In the data rows, zero lies at 4.5, halfway between 4 and 5.
Here are some numbered points:
[5 5 6 3 4 6 5 5 2 5 4 6 1 4 5 6 3 3 9 6 5 3 4 4 5 4 2 5 2 5 5 5 4 4 3 5 3
 5 4 5 8 4 7 5 0 5 5 5 5 5 4 8 3 3 5 5 8 4 1 5 2] 0
[4 6 5 3 5 5 4 1 5 4 5 5 4 5 4 5 5 2 4 3 5 5 4 6 5 6 5 5 5 3 5 3 3 8 6 9 2
 4 5 6 3 3 5 4 2 4 5 2 3 5 3 5 5 4 6 6 4 4 4 5 4] 1
[7 5 5 6 5 5 5 3 5 4 6 4 6 4 8 6 3 7 2 5 1 4 4 4 2 4 8 6 3 5 5 6 4 5 1 3 5
 6 9 4 5 5 6 3 6 4 7 7 3 6 4 5 7 4 3 3 8 5 3 8 5] 2
[5 3 5 4 5 5 6 4 7 5 9 7 6 4 5 6 4 6 3 4 0 5 5 3 2 2 8 6 4 3 6 7 3 6 4 3 6
 5 5 3 4 5 5 4 7 5 7 3 1 7 4 4 7 2 4 3 7 6 4 8 3] 3
[1 5 4 3 2 6 2 0 3 4 3 4 4 6 2 8 6 6 4 6 2 4 2 5 4 4 4 3 7 7 3 3 1 2 8 7 3
 5 5 3 5 4 3 7 0 4 1 5 4 6 5 0 5 2 6 9 4 5 2 4 3] 4
[4 6 3 5 6 8 5 6 6 4 3 6 8 5 6 5 5 9 7 5 5 5 3 5 6 4 2 5 7 6 3 3 4 4 4 3 1
 3 5 7 4 2 5 4 5 5 5 2 4 5 5 4 5 7 4 6 4 5 3 4 4] 5
[3 7 6 6 5 5 3 6 4 5 2 6 7 4 7 6 5 7 7 5 5 3 4 6 6 4 2 5 4 4 5 2 4 4 5 3 1
 3 3 5 6 4 4 2 4 4 5 4 5 7 5 6 5 6 5 3 5 5 4 5 4] 6
[6 4 3 4 8 4 6 6 7 6 4 2 4 4 3 3 3 5 3 6 4 3 5 4 4 4 6 6 7 5 4 3 4 4 6 4 6
 5 7 6 2 7 2 5 7 8 3 5 5 5 5 4 4 4 4 5 5 2 6 3 5] 7
[4 4 1 4 5 4 5 7 5 5 5 7 6 5 5 4 6 7 1 7 6 2 3 4 6 7 6 3 8 1 5 3 5 4 3 3 4
 3 4 4 6 5 7 5 6 6 3 6 6 5 8 4 6 8 4 3 3 6 3 3 5] 8
[5 6 5 2 5 5 3 3 5 5 5 3 4 4 4 5 4 4 3 5 4 4 4 5 5 5 5 7 5 4 4 4 3 5 5 7 3
 4 5 4 3 3 5 4 1 4 3 2 4 5 4 3 4 4 5 4 5 4 5 4 2] 9
[2 4 4 6 5 6 5 5 5 4 6 4 3 3 2 1 3 5 4 6 3 3 9 6 2 1 4 1 4 3 4 3 2 3 4 3 5
 7 5 5 6 4 2 5 4 5 8 5 7 4 6 5 2 1 3 6 6 4 2 5 7] 10
[7 5 4 4 4 3 5 4 3 3 5 3 7 4 4 2 4 3 4 5 6 4 4 4 6 5 5 6 5 8 3 6 7 4 6 4 3
 5 4 3 5 6 3 1 3 3 4 6 4 7 7 9 3 3 7 5 3 6 7 3 6] 11
[7 5 5 6 0 3 2 0 7 4 3 2 3 5 5 5 0 8 3 3 3 5 4 6 5 5 1 6 9 4 3 6 2 3 4 9 4
 5 4 2 4 2 7 6 2 6 4 3 0 5 3 5 2 5 4 6 8 8 2 3 5] 12
[5 4 6 7 0 3 5 4 6 4 7 6 5 5 5 3 6 5 4 6 4 5 6 5 4 5 2 1 4 4 6 4 2 3 2 3 4
 5 4 4 7 5 4 5 6 3 8 3 5 5 5 5 4 4 3 4 5 5 4 3 4] 13
[4 5 2 2 3 3 4 7 4 5 9 6 1 7 4 6 5 2 1 7 5 5 4 8 6 6 6 3 3 6 4 6 6 3 3 7 7
 5 7 4 5 6 3 4 7 8 5 5 5 5 4 6 7 5 5 4 5 3 3 9 5] 14
[2 4 3 5 2 5 4 5 1 4 5 6 5 2 4 5 4 4 6 6 5 6 5 5 1 3 6 2 2 6 4 3 3 4 6 5 7
 3 5 4 7 5 2 6 3 3 4 5 6 3 3 5 5 4 5 5 3 5 3 4 4] 15
[3 4 4 7 4 1 7 7 5 4 5 3 6 5 8 5 2 4 2 4 2 2 4 2 4 2 4 7 3 5 6 1 3 4 7 3 6
 6 2 5 2 6 7 2 1 1 2 6 5 2 4 2 5 3 7 6 5 6 4 6 5] 16
[5 4 4 4 3 6 7 6 4 6 3 6 2 5 2 5 1 2 4 3 5 4 5 9 4 4 2 3 4 1 7 6 3 6 1 5 4
 6 7 0 8 0 4 9 5 6 4 3 3 6 5 6 3 5 5 6 6 1 1 3 4] 17
[6 6 6 4 3 3 4 5 1 2 4 5 4 9 3 3 7 4 5 5 5 2 6 4 5 7 5 5 4 4 4 6 7 3 0 2 4
 5 1 3 6 6 8 3 5 4 5 7 4 7 3 7 2 7 3 1 4 4 7 2 4] 18
[5 3 6 5 6 6 4 5 6 7 4 5 5 4 7 5 4 6 9 5 5 4 3 4 6 2 5 6 5 5 3 4 4 4 5 3 3
 3 4 7 4 3 6 5 4 5 5 3 5 4 4 5 6 6 3 5 7 6 4 4 5] 19
[3 3 7 2 7 4 3 6 4 3 4 4 2 5 3 3 5 5 4 5 6 5 4 7 5 3 7 7 2 6 5 2 5 6 6 2 3
 3 2 4 3 5 5 3 2 5 6 5 5 5 4 7 5 5 3 5 4 4 6 6 6] 20
[2 4 5 5 8 5 5 5 6 4 5 7 5 3 4 6 6 5 4 4 4 4 7 2 4 4 3 0 5 0 6 5 0 3 6 5 6
 5 2 9 3 4 7 5 3 3 5 3 3 2 4 0 2 6 5 3 4 6 4 4 3] 21
[6 4 4 5 4 2 6 6 5 6 6 6 5 4 4 4 2 3 7 4 6 3 3 4 6 3 2 6 3 7 5 7 9 4 5 3 4
 5 5 8 6 5 6 5 7 7 4 8 6 2 4 2 4 2 4 5 6 3 4 5 2] 22
[6 4 3 8 4 5 6 7 6 8 2 7 8 1 4 1 4 3 3 4 5 2 6 5 2 5 3 4 5 2 7 7 9 5 5 2 3
 5 5 4 5 5 3 7 9 6 7 2 6 3 5 4 5 5 3 6 3 1 6 5 8] 23
[7 5 5 9 5 4 2 0 7 6 4 4 6 6 4 2 6 4 3 1 6 6 6 3 4 4 2 5 6 3 5 9 9 7 1 3 8
 9 3 2 4 2 6 3 6 2 3 6 3 7 6 7 2 3 3 4 2 6 2 8 7] 24
New points follow, each followed by the numbers of its three nearest points above by angle, nearest first.
[5 3 1 3 7 6 5 7 5 3 6 6 7 7 4 4 4 8 1 6 5 4 4 2 6 7 7 5 9 1 6 4 4 4 2 2 4
 4 4 4 6 5 5 6 6 5 6 7 4 5 7 2 6 7 6 6 2 4 3 3 4] 8 5 7
[4 6 4 2 5 3 6 5 4 3 3 5 4 5 4 5 6 6 5 8 5 4 4 7 8 6 6 5 7 7 3 5 7 6 2 3 3
 3 3 5 4 5 6 2 6 5 4 6 5 7 6 5 6 6 6 2 4 4 5 1 4] 18 8 11
[6 6 3 5 4 3 5 2 4 3 5 7 5 5 1 5 4 6 5 4 5 4 5 7 7 4 4 5 5 5 4 5 7 7 3 4 1
 5 3 5 5 4 5 7 5 8 5 5 3 4 3 9 5 3 5 5 3 3 7 3 4] 18 11 22
[5 7 5 3 6 4 5 3 4 4 4 4 5 2 4 3 6 3 3 2 5 5 6 4 4 4 2 4 6 6 5 4 2 3 6 5 8
 5 6 9 2 5 1 4 6 2 3 4 6 3 4 1 3 4 5 3 6 4 6 6 5] 21 7 16
[6 6 2 4 4 3 4 6 3 3 4 5 6 4 2 4 6 4 3 6 5 4 5 4 5 5 7 1 3 7 6 3 7 3 6 2 5
 8 6 4 6 6 0 4 6 8 5 6 7 5 6 6 9 4 4 3 4 4 4 3 5] 14 7 11
[4 4 6 3 4 5 4 3 7 6 4 3 7 5 2 5 3 4 3 5 6 5 3 6 5 6 6 4 4 5 4 5 7 5 2 3 5
 3 9 0 4 5 3 4 5 9 7 4 5 6 7 5 8 5 3 6 3 5 4 2 3] 14 17 7
[4 6 5 3 4 3 5 4 6 5 1 3 3 1 4 3 6 2 4 3 6 6 7 5 4 4 2 4 6 6 4 4 3 3 8 7 7
 5 5 9 3 3 4 4 5 2 6 0 6 6 5 1 5 5 3 2 6 4 5 6 4] 21 9 1
[1 4 3 5 9 5 5 5 3 3 5 5 5 4 4 8 4 4 7 7 4 4 5 4 2 4 6 1 4 1 3 5 3 4 5 3 7
 5 3 8 4 3 6 4 3 1 3 5 5 3 4 3 4 4 6 3 4 4 5 6 4] 21 15 16
[6 4 5 7 0 4 0 3 7 5 3 4 3 3 5 5 0 6 3 2 4 5 6 4 5 6 0 8 6 6 3 6 6 1 1 7 6
 7 2 0 5 5 7 8 4 5 4 4 1 6 3 3 0 5 3 9 6 9 3 1 3] 12 24 17
[5 5 3 3 1 3 4 5 3 7 5 6 3 4 6 6 4 2 3 2 4 3 3 5 6 6 9 6 4 5 3 5 4 3 5 4 0
 5 3 4 4 6 4 4 5 8 4 7 3 6 1 6 5 6 5 5 5 2 6 6 6] 14 18 20
[6 5 3 4 4 4 7 5 2 4 5 5 5 4 3 4 4 5 3 6 4 5 4 4 5 4 7 3 3 6 5 5 6 3 4 2 6
 6 8 4 5 4 1 6 6 8 5 6 7 5 5 5 8 5 3 3 5 4 5 4 3] 14 7 2
[3 6 2 5 4 7 3 6 2 4 7 4 3 4 5 5 5 3 4 4 7 6 4 3 4 4 5 5 5 7 5 4 4 5 5 5 1
 1 7 5 4 5 5 5 5 5 6 4 6 4 3 2 5 5 3 6 3 4 6 4 4] 15 5 1
[4 6 5 1 6 5 2 3 4 4 3 5 2 3 5 6 4 2 6 4 4 3 6 5 5 4 3 4 4 3 7 4 5 5 5 6 3
 4 3 5 7 6 6 5 5 5 5 4 4 4 2 5 3 5 6 6 4 3 3 6 5] 0 1 17
[4 2 4 5 4 6 7 4 7 6 6 7 6 7 4 3 4 4 2 5 4 5 5 4 4 5 2 4 6 2 4 6 4 4 3 5 7
 3 6 2 3 4 2 6 6 3 3 4 3 3 6 5 4 2 5 7 6 5 3 4 3] 17 3 13
[2 5 5 0 3 3 5 4 2 2 7 3 1 9 6 9 8 2 4 7 4 9 4 6 5 3 9 2 3 5 4 5 6 7 5 9 6
 3 4 4 3 6 5 2 4 1 5 3 4 7 4 5 7 4 4 2 2 6 4 6 4] 14 1 20
[4 4 6 5 4 6 5 8 5 7 5 7 7 7 5 3 9 5 1 5 6 5 3 5 4 5 3 3 6 3 6 7 3 4 3 3 6
 4 5 2 4 7 2 3 6 4 7 6 6 5 6 4 6 6 5 3 5 4 4 5 4] 8 13 23
[5 0 3 7 8 6 8 9 6 5 1 5 4 3 3 1 0 1 4 4 3 5 8 5 3 2 4 8 6 2 7 6 9 9 4 5 6
 4 9 2 5 1 3 5 9 4 8 2 4 1 7 3 4 4 0 8 6 0 7 7 9] 23 17 7
[8 6 5 3 3 5 7 4 1 5 5 5 5 5 4 3 6 3 2 5 4 5 4 4 7 4 7 2 5 7 3 5 6 3 3 1 6
 8 7 5 6 8 0 4 7 9 5 8 7 3 5 8 8 4 3 0 5 4 6 4 7] 14 11 7
[4 2 2 3 5 5 4 6 7 4 4 3 4 3 6 6 5 6 8 6 2 5 8 7 6 3 3 2 6 4 2 6 5 4 3 4 5
 2 6 3 5 7 5 3 4 3 5 3 5 5 4 4 2 6 4 5 4 5 4 5 5] 5 10 19
[3 3 3 4 5 6 4 3 4 8 5 7 3 4 4 5 5 5 4 5 3 5 6 4 5 5 5 6 4 2 4 3 4 6 7 6 5
 4 7 4 3 3 2 6 5 5 5 5 3 2 5 4 4 6 7 5 6 2 3 6 5] 1 17 14
[7 5 5 8 6 5 3 0 4 5 7 4 8 8 5 2 6 0 2 2 4 3 4 4 1 4 1 4 5 4 4 9 6 5 0 4 7
 7 3 2 4 2 7 4 5 1 1 7 4 3 7 6 8 2 4 2 4 7 4 9 4] 24 2 3
[6 5 6 6 4 2 4 5 4 5 6 2 4 4 5 3 6 6 3 4 4 5 4 3 6 5 4 6 3 8 3 4 5 3 5 4 3
 5 5 2 4 6 2 1 3 4 4 7 4 6 5 5 4 3 4 4 6 7 6 3 5] 11 16 18
[4 3 3 5 6 4 5 7 6 3 7 6 7 5 4 3 4 6 1 7 5 5 4 2 7 7 5 3 7 1 3 3 4 6 3 3 5
 3 4 6 6 4 5 7 5 5 6 6 5 3 8 1 5 6 7 3 3 6 4 1 3] 8 21 5
[4 6 8 1 7 3 6 4 9 4 3 5 4 4 7 6 5 6 3 4 4 2 4 5 6 5 4 4 6 3 7 3 5 6 5 6 7
 5 2 7 3 4 6 4 5 6 3 2 4 3 7 4 6 3 7 4 5 3 4 6 3] 21 1 9
[5 3 7 6 4 8 4 5 4 7 3 7 6 5 8 5 4 7 9 5 3 5 5 6 6 3 2 6 6 3 5 2 3 5 7 2 3
 2 3 7 4 3 5 5 5 5 6 5 4 5 6 6 5 4 3 4 6 5 3 4 4] 19 6 5
[7 7 5 5 6 5 4 4 6 3 2 1 5 0 7 0 8 2 5 1 5 6 7 5 5 5 1 4 7 6 5 2 0 5 9 5 9
 4 7 9 1 5 3 2 7 1 4 2 5 2 3 0 6 7 1 2 6 3 6 7 4] 21 7 1
[5 3 6 4 5 5 4 7 7 3 3 3 3 5 6 5 6 3 5 6 5 5 5 6 3 5 5 4 4 5 8 0 3 5 6 6 4
 3 8 3 3 6 4 1 4 6 4 1 4 3 4 3 8 6 4 5 4 5 8 5 5] 20 1 7
[3 5 3 3 5 4 3 5 3 5 5 3 1 6 5 5 4 5 4 5 4 6 4 6 6 5 7 8 1 4 3 3 6 7 4 5 1
 4 7 1 6 5 3 5 3 6 6 5 2 5 5 6 6 3 7 4 5 4 4 4 4] 20 14 9
[6 5 6 4 2 4 4 4 3 5 6 2 6 5 5 3 5 4 3 5 6 4 4 4 6 5 5 7 4 9 3 6 6 2 4 4 4
 5 4 3 4 5 3 3 2 6 4 7 5 7 5 7 6 4 5 5 5 6 6 3 5] 11 18 20
[6 3 3 8 6 6 4 6 4 6 7 6 7 6 5 4 4 4 5 4 6 3 6 6 6 3 3 8 4 5 3 5 5 6 1 3 5
 5 5 5 7 6 3 3 4 3 6 6 4 5 6 6 3 5 3 8 5 4 4 5 4] 24 22 11
[6 3 6 7 2 4 7 4 7 2 5 5 4 8 4 9 3 8 4 6 3 7 5 6 3 5 4 6 7 3 4 3 2 5 2 6 7
 7 2 4 5 4 4 7 6 8 2 8 3 7 5 8 6 3 5 4 6 7 3 4 3] 12 3 2
